X =
-1.464  -2.633   0.807   0.639  -1.773  -1.942   0.594
-0.366   0.508   0.344   3.209   2.602  -0.777   0.879
-0.918  -1.053  -0.602   0.313  -0.729  -2.735   2.876
 0.695   1.177   0.256  -1.427   0.339   0.374  -2.924
 1.245   1.683   0.377   0.655   4.070   2.157  -0.403
-0.558  -1.959  -0.089  -1.422  -2.428  -0.341   1.583
 0.376  -0.223   1.289   0.768   3.938  -1.312   2.161
 1.282   1.267   0.939   2.784   1.896  -0.523   0.236
-1.478  -2.203  -0.467   2.270   0.678   0.337   2.275
-1.376   0.012   0.730   3.455   2.213  -0.664   2.474
 1.183  -1.341   4.084   1.921  -1.259  -4.809   2.564
Indices start at 0.
The entry directly above the centre entry: 0.655
Find the entry directly below the centre entry.
0.768
Find the entry just right of 1.267.
0.939
Find the entry directly below -0.918.
0.695
Find the entry just right of the smallest entry.
2.564
Find the entry in row 0 and column 2.
0.807
Find the entry in the top-left corner.
-1.464
The entry directly above the smallest entry -> -0.664
The entry directly below 1.583 -> 2.161
Find the entry in row 2 and column 0.
-0.918
Find the entry directly above the largest entry.
0.730
The entry just left of 0.313 is -0.602
Find the entry in row 0 and column 1.
-2.633
Find the entry in row 1 and column 0.
-0.366
Find the bottom entry of the column that holds the smallest entry.
-4.809
The entry directly below 2.213 -> -1.259
The entry directly below 1.267 is -2.203
Find the entry just right of 2.157.
-0.403
The maximum -> 4.084
Find the entry directly below 0.256.
0.377
The top-right entry is 0.594
The entry just right of the largest entry is 1.921
Find the entry directly above 2.564.
2.474
Find the entry just right of 0.807.
0.639
The entry just right of the centre entry is -2.428
The entry directly below 0.879 -> 2.876
Find the entry in the bottom-left corner.
1.183
The entry in row 1 and column 1: 0.508
Find the entry at row 1, column 2.
0.344
Find the entry directly above 3.455.
2.270

Questions about the grid below. Rows and columns are numbered from 0.
1) Which number is the entry just left of 0.202?
2) Which number is the entry just left of 0.035?
3) Which number is the bottom-right entry?
4) Which number is the entry at row 2, column 1?
5) Which number is the bottom entry of the column that holds the smallest entry?
6) Which number is the entry in the top-right corner?
7) Which number is the entry just right of the smallest entry?
8) Which number is the entry in row 0 and column 1?
[[-1.533  1.286 -0.785  0.630  1.142 -0.370  0.044  1.153]
 [-2.117 -0.845  2.040  1.059 -0.202 -0.738 -0.708 -0.999]
 [ 1.509  0.035  0.287  0.147 -0.304 -0.495  1.968 -0.366]
 [-1.138  0.872 -0.493  0.203  0.675 -0.284  0.340  1.036]
 [-1.273 -0.846 -0.227  0.820  0.241 -1.311 -0.484 -0.749]
 [ 3.506 -0.534 -4.330 -1.765  0.997  3.225 -1.861  2.666]
 [-0.008 -0.449 -1.276 -0.055  0.511 -0.150 -0.442  0.308]
 [-0.619 -0.612  0.641 -0.027 -0.031 -0.064 -0.298 -0.015]
 [-1.509  1.123 -0.440  0.204  1.277 -0.460  0.506  1.240]
 [ 1.015 -0.470 -0.328  0.208  0.015  0.294 -0.123  0.532]
 [-1.052  0.474 -0.411 -1.487  1.611 -0.151 -0.477  0.906]
 [ 0.459  1.266  0.153 -0.669  0.286 -0.754  0.202  0.833]
 [-1.281 -0.659  1.728  0.413  0.177 -0.627 -0.450 -0.464]]
1) -0.754
2) 1.509
3) -0.464
4) 0.035
5) 1.728
6) 1.153
7) -1.765
8) 1.286

x =
array([[9277, 3163, 6302, 5434],
       [8228, 4764, 6132, 5877],
       [4887, 8041, 7410, 7583],
       [9041, 4324, 5793, 5593]])
Rows and columns are numbered from 0.
The entry just left of 6302 -> 3163
Give the entry in the top-left corner.
A: 9277
The entry directly above 9041 is 4887
The entry just right of the smallest entry is 6302
Give the entry in row 1 and column 0.
A: 8228
The bottom entry of the column that holds the smallest entry is 4324
The entry in row 2 and column 2 -> 7410
Give the entry in the bottom-right corner.
A: 5593
Give the bottom-left entry.
A: 9041
The entry in the top-right corner is 5434
The entry just right of 6132 is 5877
Give the entry just right of 4887.
A: 8041

array([[ 0.113, -1.968,  0.304, -3.299,  3.361, -0.739],
       [-0.014,  3.100, -0.288,  4.172, -3.082,  1.077],
       [ 0.502, -2.641,  0.538, -4.151,  3.661, -0.851],
       [-0.376, -1.922,  0.076, -4.210,  2.395, -0.612],
       [ 0.986, -2.573, -0.380, -4.370,  3.367, -0.875],
       [-0.253,  3.351,  0.110,  4.869, -3.171,  1.120],
       [-1.066,  1.983, -0.271,  1.757, -1.856,  0.566],
       [ 0.704, -3.030,  0.123, -5.046,  3.722, -1.000],
       [ 0.126, -2.823, -0.004, -5.015,  3.628, -1.065],
       [-0.534,  3.214,  0.094,  4.496, -3.016,  1.022],
       [-0.715,  2.096, -0.191,  1.894, -1.949,  0.820],
       [-0.086,  2.896, -0.570,  3.585, -2.869,  0.974],
       [ 0.796, -3.023,  0.304, -4.880,  3.756, -0.947],
       [-0.467,  3.373, -0.009,  4.791, -3.129,  1.049],
       [-0.831,  2.043, -0.309,  2.031, -2.185,  0.563],
       [ 0.604, -2.819,  0.055, -4.713,  3.768, -0.950]])
The second entry from the end, reading row by row: 3.768
The second entry on the main diagonal is 3.100
The entry directly below the largest entry is 1.757
The bottom-left entry is 0.604
The entry in the bottom-right corner: -0.950
Read off the top-left entry.
Answer: 0.113
Read off the first entry in the row that holds the largest entry.
Answer: -0.253
The 5th entry, reading row by row: 3.361
The largest entry: 4.869
The entry directly below 2.031 -> -4.713
Read off the smallest entry in the last column.
Answer: -1.065
Read off the entry just left of -4.370.
Answer: -0.380
The entry directly below 3.367: -3.171
Read off the third largest entry.
Answer: 4.496
The second entry in reading order -> -1.968
Read off the fourth entry from the end, reading row by row.
Answer: 0.055
The entry just left of 0.563: -2.185
The entry just right of 1.983 is -0.271
The 3rd entry on the diagonal from the top-right corner: -4.151
The top entry of the column that holds the largest entry -> -3.299
The top-right entry: -0.739
The smallest entry in the first column is -1.066
Read off the largest entry in the first column.
Answer: 0.986
Read off the entry directly above -0.380.
Answer: 0.076
The entry just left of -3.082 is 4.172
Read off the entry directly below 2.043.
Answer: -2.819
Read off the largest entry in the last column.
Answer: 1.120
The entry directly above 3.214: -2.823
Read off the entry directly above 4.869.
Answer: -4.370
Read off the minimum.
Answer: -5.046

W =
[[6672, 4881, 3743, 6768, 4413, 7048],
 [5828, 3877, 4349, 6020, 4144, 7392],
 [4425, 6098, 7960, 4303, 5962, 4402],
 [8412, 5037, 5485, 5963, 7386, 3630],
 [7852, 6283, 6136, 5873, 7648, 2988],
 [6615, 5267, 3746, 6836, 4363, 6999],
 [4844, 6157, 7837, 4444, 6265, 4058],
 [6031, 8649, 5892, 6007, 5814, 4680],
 [7475, 5084, 3389, 7075, 4914, 6436],
 [7916, 4982, 3300, 7232, 5243, 6193],
 [6806, 6615, 6870, 5408, 7307, 3067],
 [5078, 3648, 6992, 4419, 5717, 5472],
 [5061, 5852, 7743, 4468, 6399, 4058]]
Indices start at 0.
The entry directly below 7386 -> 7648
The entry directly above 5078: 6806
Report the entry at row 0, column 1.
A: 4881
Report the top-left entry.
A: 6672
Report the entry just right of 6836.
A: 4363
Report the entry directly above the smallest entry.
A: 3630
The entry in row 2 and column 0 -> 4425
Report the entry just left of 5963.
A: 5485
Report the entry directly below 5962.
A: 7386
Report the entry in row 1 and column 0.
A: 5828
Report the entry at row 0, column 2.
A: 3743
The entry directly above 5472: 3067
Report the entry in the bottom-left corner.
A: 5061
Report the entry directly below the smallest entry.
A: 6999
Report the entry directly above 7960.
A: 4349
The entry just right of 3648 -> 6992
Report the entry just left of 3300.
A: 4982
The entry just left of 5873 is 6136
The entry just right of the largest entry -> 5892
The top-right entry is 7048
The minimum: 2988
The maximum is 8649
The entry just right of 4144 is 7392
The bottom entry of the column that holds the smallest entry -> 4058
The entry just right of 4914: 6436
Report the entry directly below 4349.
A: 7960
The entry directly above the largest entry is 6157

a =
array([[-2.012, -3.421,  2.329, -3.657],
       [ 3.436,  0.753,  4.657, -1.720],
       [ 2.563, -0.112,  4.727, -2.408],
       [-1.879, -3.609,  2.292, -3.571],
       [-1.572, -4.387,  1.742, -3.090],
       [ 3.487,  4.291, -0.759,  3.377],
       [ 4.070,  3.092,  2.780,  0.641],
       [-4.153, -2.959, -2.877, -0.556],
       [ 1.916, -2.474,  4.624, -3.111],
       [ 1.633,  3.888, -3.108,  4.151],
       [ 0.435,  3.429, -4.328,  4.374]])
Counting starts at 0.
Report the entry directly below 4.291.
3.092
The entry directly above 3.092 is 4.291
Report the top-right entry.
-3.657
The entry just left of the largest entry: -0.112
The entry at row 0, column 1 -> -3.421
Report the entry in row 0 and column 0.
-2.012
Report the bottom-left entry.
0.435
Report the entry in row 2 and column 0.
2.563
Report the entry directly above 0.435.
1.633
Report the entry at row 2, column 2.
4.727
Report the bottom-right entry.
4.374
The entry just right of -2.877 is -0.556
Report the entry just left of -2.474.
1.916
Report the entry just right of -4.153.
-2.959
The entry just left of the smallest entry is -1.572
Report the entry just left of 4.291.
3.487
Report the minimum.
-4.387
Report the entry directly below the largest entry.
2.292
The entry at row 1, column 0: 3.436
The entry directly above 3.429 is 3.888
Report the entry in row 0 and column 2.
2.329
Report the entry directly below -0.112.
-3.609
The entry directly above 1.916 -> -4.153
Report the entry just right of the largest entry.
-2.408
Report the entry just right of the smallest entry.
1.742
Report the entry at row 1, column 1.
0.753
